Each row is where one point has got to under a steady rotation. How many ticks took it there?
The counts run from 0 to 527.
[ 94 106 138 140  74  69 113 130  81  92 100 130  89 114 151 144 157 151
 109 178 111 105 119 149 112 127 155 119 145 124 139 122 116 153 141 109
 107 118 127 128 117 169  99 120 173 116 175 152 100 104 152 124 129 111
 178 162 140 141 173  96 124 159 162 131 130 157 149  90 138 103 194 158
 108 146 119 169 123 137 105 195  82 141 124 160] => 502
[117 138 135 137  99 109 161 145  97 136 171 101  88 105  78 142 153 128
 127 150 159 142 124 107  82  99 157 128 101  71  88 143 125 108 104 109
 110 119 125 112 171 104 171 108 234 115 131 131 112 158 149 132 133 132
 137 136 155 129 136  43 131 113 171 114 154 161 138 132 148 124 142 162
 121 123 169 167  98 132 103 104 120  58 133 150] => 149
[146 152 109 161  82 147 139 133  62 127 105 100  85 123 131 125 150 131
 108 165 142 128 158 125  86 130 136 123 101 107  86 165  86 127 141 182
  97 115 106  95 109 131 156 123 163 117 165 158  72 110 125 125 147 133
 133 129 193 149 143  94 108 101 102 167 112 180 119  86 110 164 136 124
 156  86 112 107  92 112 146 118 113 111 109 193] => 490
[125 138 133  84 122  77  96 123 132 109 123 152 126  98  72 165 137 141
 133 119 152 119  66 134 141  89 150 153 136 140 108 125 179 145  92  87
 117 144 158 150 146 127  96 145 139  90  93 102  98 119 142  92 141 122
 127 122  77 114 114 131  98 134 178 119 177 117 164 151 123  94 147 142
 100 128 146 189  97 166 132 175 147 125 148 127] => 298
[130 108 189 136  81  77 116 116 127  95 141 121 101 103 108 135 144 122
 103 136 109 102 100 122 141 103 135 132 105 104 121 131 128 172 131 123
  66 113 143 121 144 131 116 126 187 121 128 125  97 208 156 131 176 130
 151 129 114 107 146  94 125 120 217 162 128 167 135 121 152 149 158 146
  67 149 146 172 144 161 108 180 121 133 167 127] => 43
[115 150 101 152  95 151 163 125  78  86 110 138  98 112 152 121 153 127
 138 106 151 124  95 156 111 111 120 139 124 129  73 148 139 132 155 181
 108 105  94  91  86 111 162 138 163 104 114 111  52 104 114 119 120 130
  94 102 164 143 156  92 129 134 134 153 140 175 136 111 148 101 118 108
 175 119 142 136  77 113 156 122 121 140  98 198] => 131
[145 148 154 145 156 124 131 136 161 128 117 165 123  99 111 148 118 142
 165 146 143 125  91 149 174  93 151 145  98 143  98 144 117 124 111 133
  82 141 118 118 121 158 111 102 133  71 136 149 120 134 114  86 185 111
  76 121 103  88 140 100  96 114 185 141 126 204 132 113 108 166 165 115
  82 101 119 157 122 164 145 147 134 139 164 142] => 420
[119 148 161 173 145 102 149 145 132 111 120 150 107 116 127 147 115 175
 165 163 151 135  72 157 168  95 159 163 114 148  85 137  88 111 139 143
  96 138  95 108 118 179 113 104 149  81 157 156 119 134 135  99 166 110
 123 140 125  96 155  81 109 107 195 139 113 194 145 110 116 134 162 138
 102  97 100 168 136 147 123 166 124 139 166 133] => 281
[148 138 141 120 138 126 133 150 103 150 145 156 108  96  62 171 116 164
 145 130 162 141  87 136 126 110 151 138 100 114  73 127 114  83 107 111
 107 127 115  86 136 119 146 120 148  88 102 130 136 111 131 100 158 125
  82 120 113  94 125  78  89  92 148 143 145 200 152 125 113 153 132 126
 115  90 139 146  77 147 139 119 109  87 132 182] => 33
[103 135 102 131 125  87 126 140  98 123  92 131 113 145 138 135 151 141
 133 173 143 129  90 148 114 107 137 142 151 153  94 142 101 160 111 125
 123 149 119 173 117 160 106 134 156 101 180 160  80  75 134 117  95 107
 168 150 146 166 165 110 119 189 159 113 141 132 149 134 130  69 154 161
 151 115 120 190 100 133 131 184 101 162 122 152] => 119
[108 123 125 101  97  90 131 148  57 124 107 113  84 112 113 151 146 141
 135 182 118 108 133 122 114 105 174 112 161 130 112 137 126 113 120  87
 110 130 114 159 147 158 128 116 197 101 132 135 128 105 152 130 106 129
 189 145 156 127 165 108 116 151 142  94 163 128 166 106 136  87 167 172
 127 135 103 180  92 131 104 151 111 118 143 134] => 504
[144 118 112 121  89  90 108 146 137 120 110 113 127 119 163 123 146  71
  99 165 115 101 142 129 131 113 140 126 142 155  87 177 115 188 108 152
 128 122 109 179 122 174 140 130 144 130 163 145  93 139  96  99 145 156
 115 152 178 148 145 133 129 169 181 121 139 123  97 109 165  89 174 151
 128 137 106 165 133 116 149 174 110 151 120 158] => 222
[140 124 116 108 105  93 114 133 119 145 117  99 132 145 118 138 157  93
  99 171 124  94 152  79 119  98 122 124 111 134 115 172 145 189  69 163
  97 138 153 209 160 156 140 134 183 127 153 143 103 160  99  82 156 151
 141 148 164 157 111 137  99 134 182 115 149  90 104 120 145 113 160 168
 121  96 121 162 155 135 124 147 160 116 162 132] => 82
[ 76 125 103 130 124  87 130 146  91 127  99 135 119 164 119 151 157 148
 115 176 136 119  94 133 101 118 137 148 146 144 109 126 121 141 109 133
 126 145 136 166 133 157 104 112 171 115 205 150  78  85 150 102  98 107
 159 148 138 190 144 120 110 186 153 116 142 107 133 131 146  74 163 164
 186 116 139 186 128 131 102 166 109 144 116 139] => 118
[111 113 157 157  85 100 163 142  85 109 126 142  76 120  99 164 158 173
 116 148 173 142  88 126  82 153 163 169 112 114  73 130 107  81 122 130
 138 118 123 106 150 132 132 146 196 121 169 103 127 112 148 123 128 128
 165 151 156 126 138  75 118 100 131 151 116 157 147 135 126 150 122 176
 158 126 141 148  97 134 115 134  77  87 124 176] => 391
[163 140  90  79  87 128 107 127  76 116  78 125 117 135 110 153 171 101
  92 122 154 109 114 106 112 124 126 139 140 161  85 141 155 145  92 151
 131 117 144 148 127 109 111 178 117 105 105 114  87  81 117 109 114 151
 145  92 145 152 109 163 111 138  91 134 162 114 138 124 108 117 105 138
 148  98 123 120  62 124 173 136 108 141  85 190] => 92
[136 153  76  93 116 138 154 123  63 127  75 123 123 182 110 145 156 132
 118 119 157 115 113 115  76  96 109 140 133 137  87 132 127 123 126 172
 119 131 143 161 128 105 114 148 163 119 146 137  84  80 122 114 104 123
 185  94 152 199 119 118 110 134  96 135 143 108 144 137 121 105 105 160
 203 105 104 131  94 121 144 125 129 129 105 162] => 232
[137 160 129 149 123 111 117 120 157 113  91 104 127 125 116 101 125  97
 136 142 144 106 119 114 168  71 113 169 100 150 106 183 124 192 100 165
  75 132 166 171 123 154  98 153 142  86 122 163  94 152 102 102 166 124
 121 114 137 115 144 133 107 125 175 132 145 130 140 127 111 147 134 115
  75  82 134 147 126 151 167 165 189 160 157 136] => 443
[104 151 109 175 108 110 141 134  80 116  76  85  86 123 137 104 152 137
 135 202 117 122 132 146 125 107 132 139 141 126 107 154 133 167 125 128
 102 142 127 140 110 150 126 145 172  97 120 174  80 102 128 123 109  99
 148 166 164 133 182 101 106 173 138 115 153 150 163 103 121  83 147 123
 122 100 102 175 111 138 146 154 159 150 138 168] => 123
[118 154  98 136  94 131 135 142  87 110  65 116 101 139 150 150 149 143
 145 183 136  99 131 136 146 125 136 122 148 186  97 159 126 135 127 149
  93 136 110 182 116 179 112 156 148  82 140 150  98  90 103  92 132 132
 168 130 163 142 128 163 115 138  88 134 132 130 148 101 104 104 144 136
 143  85  91 148  97 124 153 167 138 165 158 153] => 483
[168 150 105  92 100 143 143 143  71 132  69 131  94 151 130 166 147 125
 138 143 146  80 156 109 130  91 149 125 122 176  87 159 109 105 120 170
  99 116 105 175 134 168 117 142 154 114 138 134 136 114  80 113 143 154
 182 106 167 154 108 150 123  92  94 131 147 135 136 104 111 146 137 147
 149  90  43 132 110 133 157 118 133 108 140 133] => 346
[175 136 104 100 115 141  99 148  85 142 108 139 120 124  86 130 125 109
 117 162 127 143 140 132  99 144 142 109 124 114  98 164  87 136  99 140
 121 116 109 109 122 141 150 103 113 107 160 152 114 100 109 117 144 148
  81 126 191 138 129 119  97 129 117 146 110 178  96 102  95 152 148 136
 123  81 100 123  78 131 168 121  91  99  73 200] => 353
[163 130  95 104 101 114 102 114 110 145 124  81 134 141  69 118 144  72
  84 138 146 132 154  71  84 113 119 130  88  94 103 176 121 169  61 149
 107 127 175 156 164  95 150 145 165 138 138 151  87 136 121 106 136 145
 135 125 160 169 111 105 103 125 150 140 140 110 121 155 120 143 126 146
 104  96 134 138  97 134 145 124 152 101 103 160] => 331
[160 143 109 136 102 139 156 126  91 116  72 116  99 149 133 139 145 116
 121 163 168 113 135 120 118 129 138 152 101 162  59 169  81 116 127 195
 100 117 103 154 121 165 108 161 149 120 169 149 119 117  94 105 133 135
 159 116 187 148 147 137 122  92 103 144  96 142 110 119 111 178 103 140
 152  83  68 122 104 110 157 130 117 142 124 163] => 348
[113 105 147 114  83 107 132 163  72 107 106 157  81  95 156 170 146 145
 132 184 126 106 118 163 141 141 177 109 150 171  95 131 133 103 133 107
 121 119  88 141 121 182 120 108 169 112 149 112 133 113 126 109 129 132
 133 144 138 104 148 130 130 148 139 133 146 171 128  94 141  99 182 167
 152 115 100 165 108 131 127 154  66 124 133 150] => 1
[104 140  90 107 104 107  86 128  82 122  64 128 125 150 120 134 164 125
  95 124 100 104 107 119 112 121 108 129 143 141 136 130 140 194 137 159
  97 133 158 138 107 133  92 129 129 111 171 136  50  87 143  90 112 121
 161 108 136 194 122 142  96 164 135 151 124 130 143 134 112  98 137 134
 142 121 102 156 113 149 136 184 116 150  91 175] => 478
[145 125 164 125  88 127 161 150  82  93 114 138  65  87  99 176 134 174
 145 146 174 111 101 146 153 105 169 142 127 136  83 145 109  66 140 113
  92 105  84 111 125 147 132 143 169  83 104 110 138 133 136 137 145 123
 143 119 128  77 147 105 127  99 126 146 145 181 170 102 122 145 157 138
 105 109  92 158  82 136 135 145 106 106 148 150] => 527
[137 115 149 125  81 111 140 113 137  87 127 113 105 113  99 142 147 109
  99 117 180 124  84 126 135  92 147 192 124 139  56 166 134 131 101 113
 118 121 135 159 164 131 108 211 164 107 100 107 118 156 131 140 135 129
 166 114 129 105 153 134 151 114 192 138 168  99 159 154 157 140  90 155
 126 146 163 175  97 143 137 166 136 140 134 131] => 48
[152 128 100 113 101 121 129 125 134 131 114  96 118 110 152 111 138  51
 113 154 131 104 152 110 138  94 139 130 139 151  90 192 120 194  84 150
 104 127 124 192 133 158 153 157 151 124 116 141  93 159  85 121 139 159
 125 131 171 145 149 141 132 153 186 110 154 102 109 119 164  97 151 131
 112 112 126 139 126 138 148 158 153 144 120 135] => 84
[149 162  99  96 163 112 107 132 136 169 126 145 150 110  67 148 127 131
 142 127 144 115  82 108 150  85 116 137 112 158 115 150 172 139  88 125
 106 158 163 142 137 130 135 130 111  69  75 130 101 119 113  77 164 141
  82  87 103 121  86 119  76 122 153 117 168 142 135 132  97 106 136 119
 103  74 136 152 100 153 171 128 171 118 152 149] => 57
[100 146 132 100 120  96 118 138  97 108 117 155 100  93 108 160 146 167
 140 113 136  89  78 133 152  88 143 131 133 143 131 109 195 127 125 106
  91 140 145 139 136 130 115 131 161  77  80 104  92 133 129  89 158 120
 137 113  70 133 116 114 115 143 166 117 183 141 179 134 123  87 162 143
 108 127 131 195 106 162 137 156 134 137 170 122] => 160
[191 145 113 105 121 155 140 131  87 121  82 131 101 149 128 129 133 109
 143 143 163 140 135 137 118  99 154 131 121 156  54 160  60 109 121 170
 112 126  88 150 100 167 127 152 139 113 155 151 107 105  89 130 135 139
 143 114 202 129 149 133 107 105 105 132 109 166 109 105 113 169 118 130
 148  90  81 119  82 123 164 124 118 108  93 161] => 349
[115 168 122 167  85 148 163 112 107  74 122 112  94 104 154 117 144 120
 113  95 145 112  95 148 114  94 106 165 118 116  62 152 146 139 160 160
 110 102  94  91 118 106 137 169 187  98  95 118  66 149 135 122 130 120
 129 109 134 122 168  87 142 131 161 151 140 168 141 128 146 115 118 129
 164 136 141 141  94 118 142 130 132 137 127 160] => 269
[129 133 118 131 148  91 114 130 164 124  91 125 148 144  93 141 145 114
 117 127 172 137  71 122 156  88 118 182 114 161  83 153 125 182  68 132
 114 154 165 163 144 158  85 159 132 105 146 152 100 127 127  91 141 108
 128 137 102 125 114 131  98 139 182 119 134  96 143 150 117 112 124 151
 113 108 160 170 119 151 128 172 148 158 155 130] => 439
